Each row is where one point has got to under a steady rotation. How many steps took it there?
The counts run from 0 to 111.
[ -8.0   8.1  -6.7  15.1   4.0   2.8 -23.0   7.0  -2.9  21.0  26.8 -19.7
   3.2 -21.0 -13.5 -13.8  -3.6  -8.5   8.7 -15.3  -7.0 -26.5  -3.1 -18.2
  -6.5 -31.7  11.1   5.6   2.2 -10.0   0.6  18.4   0.0 -28.2 -16.8   8.2
 -10.3  -4.0   8.8 -23.2  -5.0] : 82
[  2.3  -3.2  17.7   0.4  -2.2   2.0 -19.2  19.6  -9.7   8.0  -8.4 -24.3
   9.3 -25.5  17.3  18.6 -30.4   4.9  -2.9  -2.2   8.6 -24.4   6.8 -22.3
  -6.8  23.7  -1.1  -6.4 -12.2 -15.6   1.9  -8.3   3.0   1.1 -34.6  -7.0
   0.4 -14.0  15.3   6.7  -8.9] : 45
[ -0.3  11.0 -17.4  -4.1  19.3  23.1 -14.6  23.4  -0.5  13.0  25.2 -14.3
 -11.2  -4.2  21.6 -17.6 -17.5 -30.2  31.0 -25.5  -2.0  -2.3  13.6 -11.0
  -7.5  -1.5 -17.5   1.5   9.4   3.5   5.8  -3.0 -22.4 -13.0   1.6 -11.8
 -14.0  -4.5   4.0  -3.5   3.1] : 9
[ -6.1  20.9  -1.4  10.9   1.3   4.7  -0.3  26.8 -15.9  19.2  21.7 -12.2
  -0.4 -23.2   7.2  -5.5 -14.6  -4.9   4.7 -10.5 -12.6 -17.3   1.7  -8.1
  -1.7 -19.6 -13.8  14.7   5.7  -6.4  22.0  22.3   6.0 -20.9  -2.5  28.6
 -15.7  -3.9   8.0 -15.1  16.6] : 78
[  0.2  -6.7   0.4   2.6  13.5  22.7  -6.1   2.9 -10.3  22.3  14.9 -31.1
  13.2  -4.8  11.0   2.6 -30.6  -2.1  17.2 -15.8  12.5 -12.7   7.6 -22.6
  11.7  -7.9  -8.9  17.9 -10.0   6.5 -18.3   1.8   0.9  -8.6 -29.5   0.4
 -15.8  -7.3 -19.3   6.7 -28.1] : 101
[ -4.8   9.5 -11.3   5.6   5.0  34.6  -5.8  12.5   7.8  18.1  29.5  -3.6
   9.7  -8.8  16.8 -10.1 -40.3  -5.3   9.9 -23.4   0.1  18.1   2.2  -6.3
   3.6  -0.8  -5.9  -8.3 -10.0  17.9  -7.9  -5.1   0.2 -21.8 -11.2   5.3
  -7.0  -4.0 -14.9   2.0   9.8] : 109
[  8.6  33.8   2.5  30.5  -1.4  -7.5 -14.8   9.5  -5.5   4.0  -3.5  13.7
   7.8 -17.4   6.6  -8.3 -22.9   1.4   5.6  -9.5  -7.9 -44.7   5.1  -3.9
   1.1  -9.6   7.9  10.7  14.6  -5.8   0.9  20.3 -12.9 -23.0 -15.7  17.9
  -8.8  -5.4  -9.5   8.6  -0.7] : 73
[  3.3  20.8  12.6  14.7   9.5  31.1 -10.6  16.9 -25.5   4.4  11.7 -18.8
   5.5  -8.0  23.4   3.2 -31.3  -3.8  22.7 -11.5  -6.0  -2.1 -10.8   2.2
  16.2  -3.6  -8.1 -11.1  -4.0  11.9  16.5  11.2  13.6  15.0 -16.5  -7.1
 -20.8   9.7  -8.4   8.3  18.2] : 20
[  8.3  18.0   0.5   9.4  15.5   8.9  -6.3  46.6 -15.4  16.8  12.2  -0.4
  -6.8 -25.2  22.7 -11.5   0.9  -7.4  -2.0  10.7   0.1  -0.7  18.7  -1.7
  -6.7   9.6  -7.6 -13.8 -12.2  -5.1  10.5  16.7 -10.6 -21.8 -17.3 -25.3
 -17.3  -0.8   9.4  -8.0   4.3] : 39
[ -0.7   7.9 -11.1   8.2  -5.0  -0.7 -24.0  20.9   4.7   6.5  21.5 -17.5
  -7.3 -21.9  10.5 -10.7  -4.0  -5.2  19.2   2.0   0.2  -4.6   1.8 -33.0
  15.5 -10.2 -13.1  12.2  -1.6   4.5  16.8  -6.3 -18.2 -34.6  -9.5  18.3
  -0.4 -22.7   1.8   0.9   5.5] : 87
[  5.9  19.7  -6.4  23.8  -4.9  11.2 -23.6  15.4 -20.5  13.6   8.0 -10.5
 -16.4 -20.3   9.3   3.4 -10.9 -11.9  -4.7  -2.8  29.7 -23.6   8.8  -9.0
 -13.2   3.2 -23.1  -0.4 -10.3   0.0  -1.8  17.7  20.6   7.3  -8.0  -0.3
 -17.9 -13.4 -23.5   8.4  25.2] : 59
[  0.1  17.6   8.5   1.9  -3.7   8.4 -16.7  21.7 -10.6  16.3  14.5   2.8
  -9.8 -23.4  14.4 -12.8 -10.4 -18.0 -15.1   0.6  11.6 -14.4  18.8  -9.5
 -21.8  20.6 -21.8  -5.0  -4.7  -0.3   5.7   4.7   0.7 -15.0  -9.5  22.0
  -3.4 -26.4 -13.9  -7.7   7.9] : 57
[ -1.9  12.5 -15.3 -24.2   8.0   7.1 -10.2  21.4  -6.9  22.5   6.1 -24.5
   7.1 -18.1   4.1 -25.3 -25.4 -23.1  29.7 -22.9   0.5 -18.2   8.4 -15.6
 -11.3  -1.1   3.7   7.7  11.4  -2.6  -8.3   3.1  -1.8   0.4 -14.7  11.7
  -3.6  -8.0  -2.8  -4.9 -13.3] : 5
[ -1.6  17.8 -22.3  -0.1  15.1  32.1 -13.4  17.4   8.1  17.5  20.8   0.0
   5.6 -11.2  15.8 -11.4 -26.5  -8.8  20.8 -33.2  -6.6  10.2  14.1  -6.8
  10.4  -3.1 -16.3  -0.3  -4.7   8.3  -3.3  -0.9 -17.0 -26.1   1.4   1.7
  -7.5   1.4  -7.1  -7.4  10.2] : 108
[  8.3  -6.7  -4.3  18.4   7.3  24.6 -20.0   3.9  -2.7   8.5  31.3 -14.5
  -3.3   4.6  17.5  -3.5 -37.7  -9.9  28.9 -12.5   6.9   4.2  -3.3  -8.8
   6.0  -5.1 -12.1  -3.1  -3.1  16.7 -11.3 -14.0  -6.3  -3.3 -18.4 -19.3
 -19.4  -0.1 -12.5  16.6   4.0] : 11
[  3.5  18.3   9.3  14.5  -5.7   8.1 -15.0  17.2 -18.3  15.4  19.5  -7.8
  -7.2 -26.3  18.5   4.0 -19.4 -12.7  -8.7   7.4  27.0 -13.1  11.7 -11.6
 -16.5  17.2 -26.7   1.8 -11.1   6.4   5.7   5.1  12.1   0.7 -14.4  14.6
  -9.1 -21.8 -12.0   4.8  21.2] : 58
[  7.0   9.4  12.6   2.3   6.7 -11.4 -17.9  37.8 -18.7   9.0  10.5  -9.1
   3.0 -20.2  28.0  -7.8 -20.3  -4.2   7.3  11.3   6.8  -0.8  -2.8   1.3
   7.8  11.0   3.5 -16.7 -30.4  -8.5  -3.5  -7.2  -6.0   7.3 -17.4 -12.3
 -19.4  10.0  14.8   6.1  19.4] : 37
[  6.8   3.5  -5.3   6.6 -12.1  17.5 -15.0  27.5   2.7  18.0   3.1 -10.1
   9.8 -22.2  19.0  37.1 -35.6  -1.1   0.9  -9.1   3.9  -2.5  13.0 -16.4
  -7.2  14.0 -18.7 -11.3 -19.6  -9.9   4.5 -12.3   1.1 -19.7 -14.6   2.7
  -2.4  -5.9   8.1   0.5  13.2] : 49
[  3.4  20.9  16.2  -4.7   6.4  23.6   0.8  21.8 -22.3   1.5  16.4 -20.1
  12.5 -14.4  27.0  -5.6 -36.5  -0.1  16.0  -7.7 -11.8   4.0  -2.0  -2.0
   7.3  12.0 -11.7  -2.6   5.1  14.2  21.5   1.0   9.1  -0.3 -16.6   3.6
 -15.3  -0.6  -5.4  13.1  14.7] : 19
[-11.5   0.8  -5.7  -6.0  12.9  15.0 -29.5  14.6  -0.1   6.4   8.5 -13.4
  -3.3  -5.4  17.5   5.8 -35.9  -4.1  21.9 -30.1  13.9  -6.5   3.4 -11.6
  22.7  -8.8 -13.6   2.5 -15.3   0.1  -3.8 -16.9 -10.4   7.8  -0.8  12.6
  -6.1   2.0 -12.1  10.4  18.1] : 106
[  7.6   5.4 -18.1  16.4  -9.9  -9.4 -22.8  15.4   3.8   2.6  25.4 -27.2
  -1.5 -24.1  10.4   0.9 -16.7  -1.2  18.0   3.8   5.7   6.3  -0.2 -30.9
  23.8  -5.0  -9.1  13.3 -14.4  11.9   5.9  -5.8  -7.6 -25.0 -17.3  18.3
  -8.6 -13.5 -13.4   9.6   7.8] : 88
[  8.2  12.1   9.3  41.2 -15.5   1.6  -7.9   1.0 -10.1   7.6  18.2   5.9
   8.2  -7.2   9.9  13.6 -34.6  10.4   2.3   6.1   3.5 -16.8  -1.9 -10.4
  -2.3  -8.8  -5.9  10.9   0.4  10.5  -7.2   2.2  -7.5 -20.5 -27.9  15.3
 -22.8 -11.3 -13.4  16.7   3.0] : 71
[  7.0   5.0  -8.6  27.4  -6.8  13.8 -25.2  24.1   2.2  16.8   4.4  -7.5
   1.0 -18.4  11.0  42.6 -31.3   2.0   7.1 -10.5  13.7 -10.0   7.3  -5.3
   2.0   0.7 -15.3 -16.1 -24.4 -11.2  -6.8  -6.3   3.1  -3.9 -14.5  -0.1
 -10.2   4.2  -4.6   3.1  14.0] : 50
[  7.9  20.6 -12.5  -4.7   7.0  12.2   1.9  20.9 -11.5  27.9  20.3 -16.1
   2.4 -25.3   0.3 -15.2 -19.8 -11.6  25.4  -3.3   0.0   5.9  15.7 -11.3
   4.6   5.2 -19.4   4.8   3.8  19.2   2.6  14.6   8.4 -14.1 -15.7  15.7
  -8.1 -14.0 -28.5 -11.8 -12.4] : 1
[ 11.3  16.0  -4.6  20.4  14.4  29.0 -18.7   3.9   5.1  12.7   8.1   1.9
  -2.1  -0.1  14.0 -28.5 -23.7  -9.0  29.3 -16.5  -9.0 -21.0   9.9  -3.4
   6.7  -2.6   1.8  -9.3  10.0   9.0 -10.7   4.0 -16.8 -24.5 -14.6 -20.3
 -10.8  -8.6 -16.2  13.6 -11.4] : 13
[  6.3  19.3  -4.1   9.9  16.6 -17.6 -12.1  32.6 -13.0  11.5  14.1 -12.3
   3.5 -11.7   3.9 -15.6 -14.0 -13.4  21.5 -15.6  -3.5 -20.8  18.3  -2.5
  21.7   0.4  21.8   7.2 -14.8  -0.4 -11.4  13.5 -23.8   9.1 -13.2  11.2
 -14.3  17.8 -10.9   2.2  -5.0] : 94
[  2.0  11.6  15.3  -3.6   1.2  29.5 -12.5   1.8 -15.8  17.2  17.1 -25.3
  20.1 -15.1   4.9 -14.7 -25.4  -1.2  15.4 -16.4 -18.5   2.6 -11.8  -0.6
 -13.4   0.4   7.5 -12.7   0.9   6.0   4.2   4.4  11.1  -9.4 -38.6  -6.8
 -18.4  -2.7   9.4  -4.2  -1.5] : 23
[  8.8  19.6   5.1  47.1  -1.2  -7.6 -19.4   2.4  -9.0   4.5   2.9   7.9
   3.5  -8.8   4.4   8.3 -31.7   7.7   7.8  -4.7   4.8 -37.3  -2.2  -4.6
   8.1 -14.3   1.6  13.5   3.4   2.3  -7.3  14.0  -7.9 -11.6 -24.4  14.7
 -20.4   0.3 -16.2  14.2   7.3] : 72
[  3.4  25.6 -21.4   9.2  -9.1  18.3  -1.5  22.2  -9.2  19.4   9.1 -12.4
   2.0 -25.1   2.6  -8.2 -15.5  -7.3  -6.7 -12.5   7.4 -22.2   9.8 -13.9
 -29.5  10.0  -8.8   7.5  11.2 -10.4   1.0  20.8  12.3 -17.8 -14.1  -2.3
  -6.3 -24.5  -3.5   2.1  11.0] : 61
[ 13.0  23.6  -1.7  -7.1   7.7  -5.5 -14.5  38.2  -3.6  16.3  -4.1   4.2
  14.8 -32.8  20.4 -31.3 -13.7  -4.8  12.0   0.0  -9.4  -8.9   1.2   0.8
  -3.9  11.4  10.4 -19.6  -9.2  -9.0  -7.3  -2.2  -8.9 -29.9 -17.2  -7.5
  -8.8  -2.9  17.5   4.8  10.8] : 35
[  3.5  18.1 -15.0  18.0   1.9  -4.1 -25.8  15.3  -3.1   4.7   7.1 -11.9
  -2.8 -11.5   2.8  -4.4 -20.2 -19.2  -0.2 -27.8  10.1 -46.1   2.1 -11.5
 -27.1  -4.7  10.8   4.5   6.4 -18.1  -6.2  11.3 -12.4   6.3 -13.3  -5.0
 -10.5   5.5  10.4  11.0  22.2] : 64
[  3.8  36.5  12.3   6.5  15.5  12.7 -23.9  23.5 -13.3  -0.3  -1.3   2.6
  -0.5  -6.8  26.9 -25.4 -18.3  -9.8  22.6 -15.3 -15.1 -20.8   3.1  -2.6
  18.7   8.8  -3.9  -9.1  14.1   3.4  18.9   4.5 -10.1  -4.5  -3.7   2.5
   0.0   4.2 -12.2  12.2  11.3] : 17
[  3.2  12.8  -1.4   3.7   9.0   5.0 -32.1  32.6  -3.0   4.2 -18.6  -9.2
  -4.9 -19.0  22.8  29.3  -9.5  -7.7   7.8 -10.8   2.9 -34.3  15.6 -14.2
   1.4  10.6 -12.8  -9.7  -7.4 -26.1  10.7   0.6 -12.2  -9.8 -13.4  -5.9
  -1.3   2.9  11.9  -0.1   3.4] : 47
[ -5.7  17.8  19.7  18.2   3.7 -13.5 -17.7  18.6 -20.5   7.2   9.8  -6.7
   2.7 -21.2  13.3   6.5 -30.8   0.9  10.3  -2.4   1.8 -26.9  -8.6  -4.3
  16.2 -13.9  -6.0  16.8  -3.8  -7.8  16.5  10.8   5.0   5.8  -7.9  36.2
 -20.8   4.2  -6.0   5.1  26.6] : 76
[  6.0   9.1  -9.8   1.0   3.9  10.9   2.5  11.2 -16.7  26.7  15.3 -24.2
   9.0 -23.8  -4.0  -2.3 -27.2  -8.2  27.6  -5.0  14.3   1.1   4.3 -14.0
   6.4   0.3 -10.8   6.6  -4.8  19.2  -8.7  12.2  17.9  -0.2 -26.3   9.1
 -14.6 -15.8 -31.5  -2.8 -10.5] : 2
[  6.2  13.1   8.8  18.0 -10.0  10.1 -14.7  16.1   7.2  24.3   9.4  11.5
  16.4 -20.1   5.0   6.2 -31.3 -11.8  -2.9 -11.2  -1.8  -9.1  14.7  -0.7
 -20.7   9.7   3.6 -19.4 -17.2  -4.8 -21.7  -9.4   2.0 -22.1 -21.3  17.0
  -1.0 -11.0  -4.3  -7.1   1.3] : 53
[ -0.3   0.2  13.8   3.8   8.1  -2.7 -35.2  25.4  -6.5   4.8 -11.1 -18.9
  -2.5 -23.6  15.2  28.6 -17.7  -0.7   6.7  -4.6  15.2 -34.2  11.5 -15.0
   4.5  11.9  -6.8  -4.8 -13.7 -21.4   8.0  -5.5  -4.1   9.6 -26.4  -7.6
  -2.4  -0.8   4.2   5.6  -4.5] : 46
[ 10.8  -1.5  14.0  21.8   1.9  13.4 -11.3  23.1 -20.2  21.4  15.8 -21.4
   1.7 -23.6  18.7   9.5 -13.3   1.8  -3.3  12.3  12.1  -7.1   9.1  -8.7
   0.5   7.4  -3.9  -8.4 -21.3   5.1  -2.0  15.1  13.4  -8.1 -41.8 -28.9
 -18.1  -6.9   4.6   7.9  -7.1] : 41
[ -7.3   9.8  -7.3 -10.9  22.6  12.1 -27.2   7.7   0.0  15.8  -5.4 -18.3
   6.5  -8.1   3.4 -14.3 -17.4  -5.6  26.0 -31.5   2.6 -36.7   9.5 -15.4
  14.5 -10.3   2.8  10.6  -2.4 -13.8 -10.0   7.0 -13.8  -3.2 -13.7   2.9
  -2.2  -0.1 -12.5   0.7 -20.4] : 103
[ 19.2  17.7  -6.9   9.4  -3.8   2.0 -27.1  17.0  -4.5  10.6 -12.3  -8.7
  19.5 -25.0  15.8  -5.0 -23.9   1.0  17.5   8.5   9.4 -14.1 -19.7   2.8
  14.2  -7.3  15.9 -17.5 -23.9  -4.6 -15.0  -4.3   5.7 -10.8 -18.4 -14.4
 -17.9   2.3  -6.2  15.9  14.0] : 33
[ -8.0 -11.0  11.2  10.7  -4.2 -13.9 -34.8   1.4  -2.0  14.1  30.3 -24.1
   2.5 -17.2  -1.8  -4.1 -16.9  -6.3  13.4  -1.7  10.7 -18.5  -9.3 -22.4
   9.3 -24.2   7.6   9.3 -13.1   0.6  -4.2  -8.8  -6.4 -10.3 -25.1  22.2
  -9.7  -8.8   3.5   2.0  -2.7] : 84
[ -2.4   0.6  -0.4   4.9  16.7  14.7 -21.5  -0.2  -8.7  14.1   1.5 -22.1
   6.0 -10.3   2.7  -1.5 -26.8  -5.2  22.4 -22.2  16.5 -28.6   5.3 -16.7
  22.7  -9.7   1.2  12.9  -5.5  -2.0 -18.6   0.5   1.4   4.0 -22.1  -3.4
 -13.6  -1.1 -21.6   5.1 -20.5] : 102
[  5.9   3.1  20.9  -5.0   0.6   7.9 -42.1  -0.9  -6.2   5.1  14.4 -17.9
  -6.3 -18.4  20.8   1.6 -14.7  -2.9  31.3  11.2   1.5   0.6 -11.3 -13.4
  -3.1  -0.2 -17.5  -7.7 -15.2  -4.1  11.1 -20.2   1.5 -10.2 -25.9  -5.4
 -16.1  -9.6   0.5   7.5  12.7] : 28
[  0.5  17.7  21.8  -6.4  16.5  15.3 -42.1   9.8 -11.4  13.4   3.0 -15.4
  -3.6 -17.5  15.2 -21.7   0.0 -11.7  28.8 -11.0 -13.2 -18.2  -3.5  -5.6
  -9.1  -1.7   5.5  -8.9  -0.5 -15.8  14.7   1.1  -3.1 -22.9 -23.5  -7.6
  -3.8   1.9  12.6 -12.9  -0.8] : 26
